(211): [ 21.5  39.8  17.6 -34.8  54.4  45.4  42.0]
(77): [ -2.6 -32.4 -16.3  22.2 -22.0 -24.0 -13.1]
(100): [ 52.6 -57.0  58.0   2.4 -32.9   9.1  13.5]
(109): [ 35.8  58.5   5.8 -67.2  23.4  46.4  47.4]
(97): [ 74.8  19.5  -2.5 -48.7  45.0  31.9  42.1]
(144): [ 19.5  74.8 -16.3  28.8 -10.0   1.1  22.5]
(37): [-15.6 -35.9  -0.4  50.6 -11.1 -31.8 -15.2]
(48): [ 11.2  17.6  10.8 -36.7  40.1  27.7  13.5]
(95): [-24.4   8.1 -31.3 -26.2  38.0  24.2  -8.7]
(6): [ 66.9  91.6  71.5 -49.5  55.7  55.6  86.2]
(166): [  7.1 -36.6  11.2   8.0 -21.9  -6.8 -15.7]
(126): [-35.9 -57.1 -26.1  63.2 -23.7 -41.6 -29.7]
next: [74.8 19.5]  [ -2.5 -48.7  45.0]
next: [19.5 74.8]  [-16.3  28.8 -10.0]
tags:
[17.7] -> Z_345
[19.5] -> Z_379
[-36.6] -> Z_363
[17.6] -> Z_731
[-57.1] -> Z_921
[19.6] -> Z_347
[-35.9] -> Z_332
key (48) 2:   Z_731
(144)?  [ 19.5  74.8 -16.3  28.8 -10.0   1.1  22.5]

(69): [ -9.1 -13.9  10.5  48.5  -0.7 -18.9   2.5 -11.9 -23.6 -25.5 -25.9 -28.9
  -4.1  52.4  14.6  41.2  -2.3 -10.7  52.0 -25.2  -2.0  14.2 -16.6  11.8
  21.1  -5.1  -4.5   8.9 -26.2  -8.4 -10.7 -25.2  30.3  -6.1  52.6  -9.1
   0.8   7.9  -5.6 -11.6 -14.4   4.6 -11.4   9.5  -4.1  -4.7  13.9   9.6
 -18.9 -10.3   4.2  37.5  -5.1  -7.1   8.1  -2.5  21.7  24.4]
(154): [-15.5 -14.0 -20.9  35.6 -21.1 -23.2 -29.4 -28.3 -20.5 -22.6 -24.6 -28.3
  -6.0  46.7  10.3  -1.7   6.9 -11.4  43.7 -21.1 -28.9 -29.9 -35.0 -40.1
   2.8 -10.4  -2.2  13.9 -13.9 -11.4 -25.6 -21.1  13.4 -10.1  40.6   1.8
  19.1   2.6  -0.7 -13.1   9.0 -33.9 -12.5 -40.1 -18.9  -1.4  13.4 -33.0
 -20.7 -40.7 -26.5  -5.4  -7.3 -19.0  12.4 -21.5 -15.9  -1.7]
(139): [-15.4   5.1 -21.6  35.4 -22.2  -3.9 -28.4 -15.5 -16.9 -11.1 -14.2 -18.8
   9.9  46.2  19.3   9.1  10.0  -3.0  42.0 -16.2 -21.3 -40.7 -27.6 -43.6
   3.7  -7.7   9.2  13.6   4.4   6.7 -10.4 -16.2   7.0   6.2  38.6  19.7
  30.6  14.2   1.2   0.7  23.1 -29.4  10.1 -44.0  -5.1   1.2  23.8 -35.2
  -0.2 -30.0 -26.6 -14.5 -46.4 -56.3  47.5 -41.7  53.3   3.6]
(135): [ 35.9 -37.8  60.9  64.6  57.1 -70.2  42.6 -54.2  -6.2 -54.2 -51.1 -50.0
 -64.8  23.5 -40.8  72.0  -5.5  10.0  34.9 -18.5  27.6  79.5 -40.4  31.4
  63.3  25.2 -52.5  20.5 -58.9 -23.3 -60.6 -18.5  63.0 -65.0  65.0 -72.0
 -62.1 -48.1  16.8  -8.8 -55.1 -12.4 -68.9  74.0   3.1  21.3 -45.8  15.4
 -70.9 -40.3  -6.6  74.3 -25.6  -5.1 -31.0  55.2  23.6  47.7]
(116): [ -9.1 -13.4 -12.0  31.1 -11.9 -11.1 -19.4  -3.2 -10.1  -5.7  -7.1  -9.3
   9.2  49.4  25.6  13.8  13.1 -16.4  47.4  -9.3 -19.1  -9.2  -8.2 -11.0
   5.9 -16.4  13.4  18.8 -16.5 -11.4  -2.9  -9.3  25.2   7.3  36.3   4.6
  17.1  20.0   3.0 -15.5  -1.5  -3.7  -4.5 -17.2 -14.5   2.5  25.2  -3.1
 -10.6 -12.1  -8.5   8.8  -7.9 -15.5  24.0 -12.3   7.9  26.8]
(157): [-15.4   5.1 -21.6  35.4 -22.2  -3.9 -28.4 -15.5 -16.9 -11.1 -14.2 -18.8
   9.9  46.2  19.3  -9.3  10.0  -3.0  42.0 -16.2 -21.3 -40.7 -27.6 -43.6
   3.7  -7.7   9.2  13.6   4.4   6.7 -10.4 -16.2   7.0   6.2  38.6  19.7
  30.6  14.2   1.2   0.7  23.1 -29.4  10.1 -44.0  -5.1   1.2  23.8 -35.2
  -0.2 -30.0 -26.6 -14.5  11.8  -4.5  18.9 -22.9 -19.8 -10.3]
(138): [-18.3  -2.3  15.7 -48.5  -3.0  15.6  31.4  21.3 -16.1  -4.3  -1.3   2.3
  -6.1 -54.3 -18.7  12.0 -42.0  -8.9 -54.4 -13.7  21.6  30.5  27.2  60.5
 -24.5  -0.6 -18.1 -48.6  -5.5  -5.7  20.6 -13.7 -33.7  -2.8 -52.0 -15.1
 -30.6 -13.7 -37.4  -6.1 -27.8  44.2   1.0  39.7   5.5 -37.3 -22.3  43.4
  10.8  46.3  46.7  18.0  -9.7   5.7 -33.9  -3.7  26.5 -12.9]
(168): [-24.0  51.9  -6.8 -25.2 -24.0  65.3  10.1   1.5  -3.4  33.0  30.7  32.1
  51.2  -4.6  39.0 -29.2  -3.3  18.7 -14.0   3.9  19.7 -32.2  32.6   8.5
 -26.5  10.7  36.6 -13.7  56.6  44.2  51.4   3.9 -19.2  50.6 -25.5  61.4
  56.6  40.6 -17.0  33.3  54.2  24.7  65.2 -15.1  32.2 -14.7  40.4   3.5
  66.0  46.3  28.1 -27.9  45.4  36.7  20.2 -24.0  -6.0   7.2]
(60): [ 11.8   0.4  21.6  23.0  17.5 -14.6  18.6 -20.4  -1.7 -17.2 -16.6 -16.4
 -19.3   5.9 -14.5  16.9  -1.7  16.3   7.9  -5.7  13.6  18.5 -17.1   3.7
  20.4  22.3 -17.7   5.2  -2.8   4.0 -20.3  -5.7  13.6 -20.6  22.4 -12.2
  -7.3 -17.6   6.3   9.7   1.6 -10.9 -13.6  17.2   9.1   7.7 -13.8  -3.7
 -13.9 -16.1   1.4  19.7   3.2   7.8 -11.5  17.0   0.6   1.1]
succ: [6.3]  [9.7]
succ: [1.4]  [19.7]

(216): [-16.9  30.5   8.7 -43.4 -56.6 -60.2   8.5]
(23): [-66.4   3.3 -64.9 -31.2  -2.1   0.3  -3.2]
(98): [ 49.1 -12.6  60.0  -3.6   5.0  17.0 -85.9]
(76): [-16.9  30.5   8.7 -43.4 -38.3 -33.0 -28.1]
(27): [-20.6  72.0  -3.3  13.1 -62.0 -64.1 -16.4]
(54): [ 15.5 -21.7  31.8 -45.7   6.7  19.3 -51.7]
(133): [  3.3 -64.9 -66.4 -44.8 -23.7  72.7  -1.2]
(19): [  4.8  11.8  29.4 -44.8  -1.3 -14.8 -51.5]
(104): [-16.9  30.5   8.7 -43.4 -38.3 -33.0   8.0]
(14): [-41.2  56.7 -21.0 -20.0 -53.7 -54.2   5.8]
(28): [ 41.1  23.1  44.4  43.8 -15.2  -9.9 -43.3]
(170): [-30.8  53.9  -7.1 -25.6 -54.0 -53.0 -10.7]
tags:
[-20.0] -> Z_958
[-44.9] -> Z_116
[-19.9] -> Z_452
[43.8] -> Z_656
[-44.8] -> Z_383
[43.7] -> Z_651
key (28) 4:   Z_656
(104)?  [-16.9  30.5   8.7 -43.4 -38.3 -33.0   8.0]
succ: [72.7]  [-1.2]
loc: [-3.3]  (27), 3
loc: [8.0]  (104), 7
next: [-66.4   3.3 -64.9]  [-31.2  -2.1   0.3]
q: [ 15.5 -21.7  31.8 -45.7   6.7  19.3 -51.7]  (54)

(12): [-27.0   1.2 -28.2 -22.1]
(8): [-27.0 -44.2 -28.2 -80.7]
(188): [ 19.2  -8.1 -38.5  -1.3]
(24): [-10.3  12.3  13.9 -12.8]
(182): [ 11.1 -18.2 -26.3  30.7]
(103): [18.7 13.4 21.3  0.4]
(181): [  7.0  27.0 -13.6  31.1]
(163): [  6.8 -29.5   1.6 -11.7]
(16): [ -8.4 -28.5   4.6  19.1]
(51): [21.3 20.4  2.3  8.6]
(151): [-22.2  47.8  -1.0 -15.8]
(65): [  1.1 -34.9 -16.8 -12.2]
(12)?  [-27.0   1.2 -28.2 -22.1]
q: [-27.0   1.2 -28.2 -22.1]  (12)
loc: [13.9]  (24), 3
succ: [-22.2]  [47.8]
succ: [-16.8]  [-12.2]

